rotation ticks, each row followed by its count of ticks:
The counts run from 0 to 234.
[129 109 129 105 153 139  98 123  74  77  98 126  95 155 119 149 167 126
 114  84  98 185 124 118 108 115 113  94 100 116 137 130 181 150 134 139
 127 145 108 178  99 133 133 105 171 151 112]	47
[108 106 158 151 117 105 122 121 107 122 134 128 128 103 153 185 174 120
 145 112 136 147 114 163 119  83 141 159 114 169 153 163 145 165 128 137
 111 110 105 180 126  67 104 111 123 148  84]	157
[163 152  89 135 112 153 117 115 118 104 153 130  89 158 128 167 178 109
 119 131  84 156 134 108 129  77 164 121 107 126 105 154 153 176 136 118
 140 120  91 114  99 108  67 119 129 167 133]	203
[110 110 139 117 102 130 135 122  68 134 123 142 114  91 151 174 139 114
 134  99  96 184 127 185 119  92 139 132 122 173 112 149 157 162 129 132
 119 127 110 197 118  95 121 106 118 121 118]	59
[144 128  83 120 142 146 129 113 109  88 145 120 107 160 137 182 190  96
 120 105  93 162 142 114 138  89 147 116 109 111 123  92 166 184 101 130
 105 111  96 117 124 142  88 138 151 160 115]	123
[170 141 113 131 119 169  90 110  85  92 115 136  91 131 117 131 109 172
 141 141  93 113 122 128 128 114 136 122  77 142 120 139 183 144 147  80
 127 169 106 142  79  89 101  98 137 145 148]	188
[132 105 149 108 129 134  90 119  59 126  98 138 134 129 134 150 165 113
 142  85 116 175 139 125 107 104 136  97 108 152 113 158 183 169 145  94
 107 147 125 192 105 143 132 118 141 139 122]	145
[127 127 109 103 163 138 101 124  90  89  98 130 110 155 127 178 165 109
 124  90  99 204 137 124 114 104 120  93 108 123 134 121 167 158 137 121
 131 144 125 170 105 150 136 108 163 137 107]	45
[166 156 119 130 135 165  87 105 105  99 127 139  96 121 113 142 102 164
 160 152  99 122 119 141 115 102 136 134  81 133 125 153 162 150 125  58
 129 174 108 156 100  95 105  85 118 131 150]	190
[166 143 120 138 106 159 107 127 115  98 135 131  83 118 122 151 110 160
 161 162  96 112 103 162 117 100 143 144  97 133 122 153 158 168 105  97
 129 157 100 145 103  61 101  76 123 142 151]	193
[126 123  76 140 120 128 134 119 107  96 105 126 103 109 141 201 100 167
 131 117 101 130 145 184 149  80 115 149  99 174 154  97 174 128 142 129
 113 141 112 132 105  85 113  99 147 127 120]	178
[116 123  83  93 124 109 137 123  90 102 125 130 115 146 127 177 152 111
 141  95 102 165 163 141 131  71 116 103 128 141 115 119 181 162 104 120
  79 126  85 142 140 181 104 135 144 140 130]	221
[103 118 153 105 130 125 124 122  79 112 113 134  98  98 131 156 129 132
 141 109 104 186 112 188  94  99 117 136 116 140 129 154 156 151 103 123
 119 144 107 216 127 103 141  87 132 118 124]	55
[112 117 136 162 120 117 120 112 104 136 133 127 138 103 161 194 173 110
 115 102 122 164 132 166 130  74 154 159 117 173 150 146 147 163 143 128
 119 111 126 169 119  78 107 128 118 138  84]	159
[115 123 120 106 142 113 124 140  93  89 110 120 107 122 126 174 137 125
 155 103 116 171 124 179 110  97 110 119 130 113 145 114 177 176  62 119
  93 154 111 182 149 148 150  97 149 123 125]	135
[108 140 124 176 169 137  98  84  97  92 124 121 119 120 123 146 141 156
  84 113 117 142 128 137 140  85 124 172  73 134 181 117 174 120 136  99
 117 150 121 163 106 102 107 137 134 134  88]	169
[112 130  87 108 115 102 157 131 110  90 142 121  89 144 127 177 145 120
 134 115 103 152 143 164 125  68 116 134 134 121 135 121 171 164  73 147
  83 116  69 139 156 149  99 120 143 148 130]	217
[133 126 105 119 162 143 112 114  95  64 131 121  99 170 113 146 179 118
 127 102 100 152 130 100 127 108 117 109  94  93 142 104 179 166  91 128
  94 139  88 143 123 160 102 132 159 160 113]	127
[143 134 126 103 136 118 118  87 113 122 124 139  93 115 138 172 121 140
 155 151 123 103 134 184  94  68 139 153 108 105 112 143 160 152  96  76
  67 139  95 148 150 101 111 121 135 136 160]	15
[146 126 140 141 161 155 106 122 117  73 139 118 107 139 134 172 177 127
 151 129 117 129  99 136 122 122 141 143  93  88 156  91 157 191  58 112
 102 141 114 150 134  97 119 111 143 151 104]	33
[107 112 138 112 109 125 132 117  74 136 128 149 118  91 148 177 141 116
 142  97  97 184 130 173 120  86 134 125 119 183 105 159 151 158 146 126
 118 122  99 199 117 107 116 104 112 124 111]	60
[108 125 127 153 134 117 118 104 113 135 135 134 144 109 157 201 174 108
 124 102 125 167 140 154 125  67 150 157 112 176 150 150 147 158 155 121
 122 110 124 169 119  94 103 132 117 135  77]	160
[145 157 108 132 140 143 111 104 117  79 160 125  83 168 104 131 173 121
 111 138  94 146 122  93 114  80 143 129  98  98 128 156 160 156 110 114
 125 129  74 132 116 129  69 127 126 171 127]	207
[104 109 153 101 119 116 128 127  82 108 118 139  99  96 136 162 129 134
 150 113 110 175 109 183  97 100 112 132 117 153 129 162 154 150 114 137
 114 135  96 210 129  99 133  88 134 129 118]	56
[134 138 129 127 172 144 112 125 135  77 135 120 109 134 137 197 165 121
 169 126 123 151 111 149 113 105 133 138 106  98 164  97 149 188  62 111
 108 136 118 166 144 114 129 101 136 136  95]	35
[164 115 109 109 125 152 116  91 102 127 129 138 125 137 159 194 175 105
 154 121 105 116 147 135 135  94 162 123  97 126  93 103 159 186 131  99
  80 111 102 117 119 102  91 147 136 155 128]	23
[137 151  81 156 146 122  94 113 113  85 113 120 116 150 112 156 123 165
 120 114 115 139 159 112 142  64 114 133  90 160 170 140 188 118 163  95
 121 156 112 129  93 142  97 121 147 144 108]	86
[164 147  95 131  91 146 126 135 128 109 148 133  89 130 143 188 144 124
 157 147  95 139 124 154 124  80 161 136 120 144 109 151 147 182 117 118
 141 123  93 122 109  71  79  88 116 153 141]	198
[162 121 110 113 143 155 107  82 105 126 136 140 130 134 153 191 175  98
 151 119 102 127 145 127 133  92 167 119  91 122  96 102 156 189 131  81
  84 117 111 123 121 115  93 147 133 150 127]	24
[158 149 137 117 147 149 105  90 120  97 156 137  88 138 122 146 150 132
 161 159 113 108 112 131 101  90 147 142  86  91 112 158 143 167  97  78
  96 138  79 143 131  98  85 115 121 159 142]	111
[161 116 124 117 157 158 102  87 103  94 136 133 120 153 141 165 185 119
 153 123 113 110 128  95 129 112 150 115  77 109 117 109 161 181 122  95
  85 121  98 129 117 113  90 142 146 164 114]	27
[177 142  95 111 112 151  99  98 103 135 116 143 102 138 139 172 135 124
 131 139  96 134 152 135 115  77 162 118  97 127  81 150 166 160 160  72
 111 137 108 118  99 105  93 125 134 146 163]	104
[141 134 134 138 168 151 108 119 124  81 136 117 110 131 135 186 169 119
 152 129 119 141 103 150 119 113 138 143 103  90 159  92 153 194  59 106
 107 143 124 157 138 106 127 107 140 140 103]	34
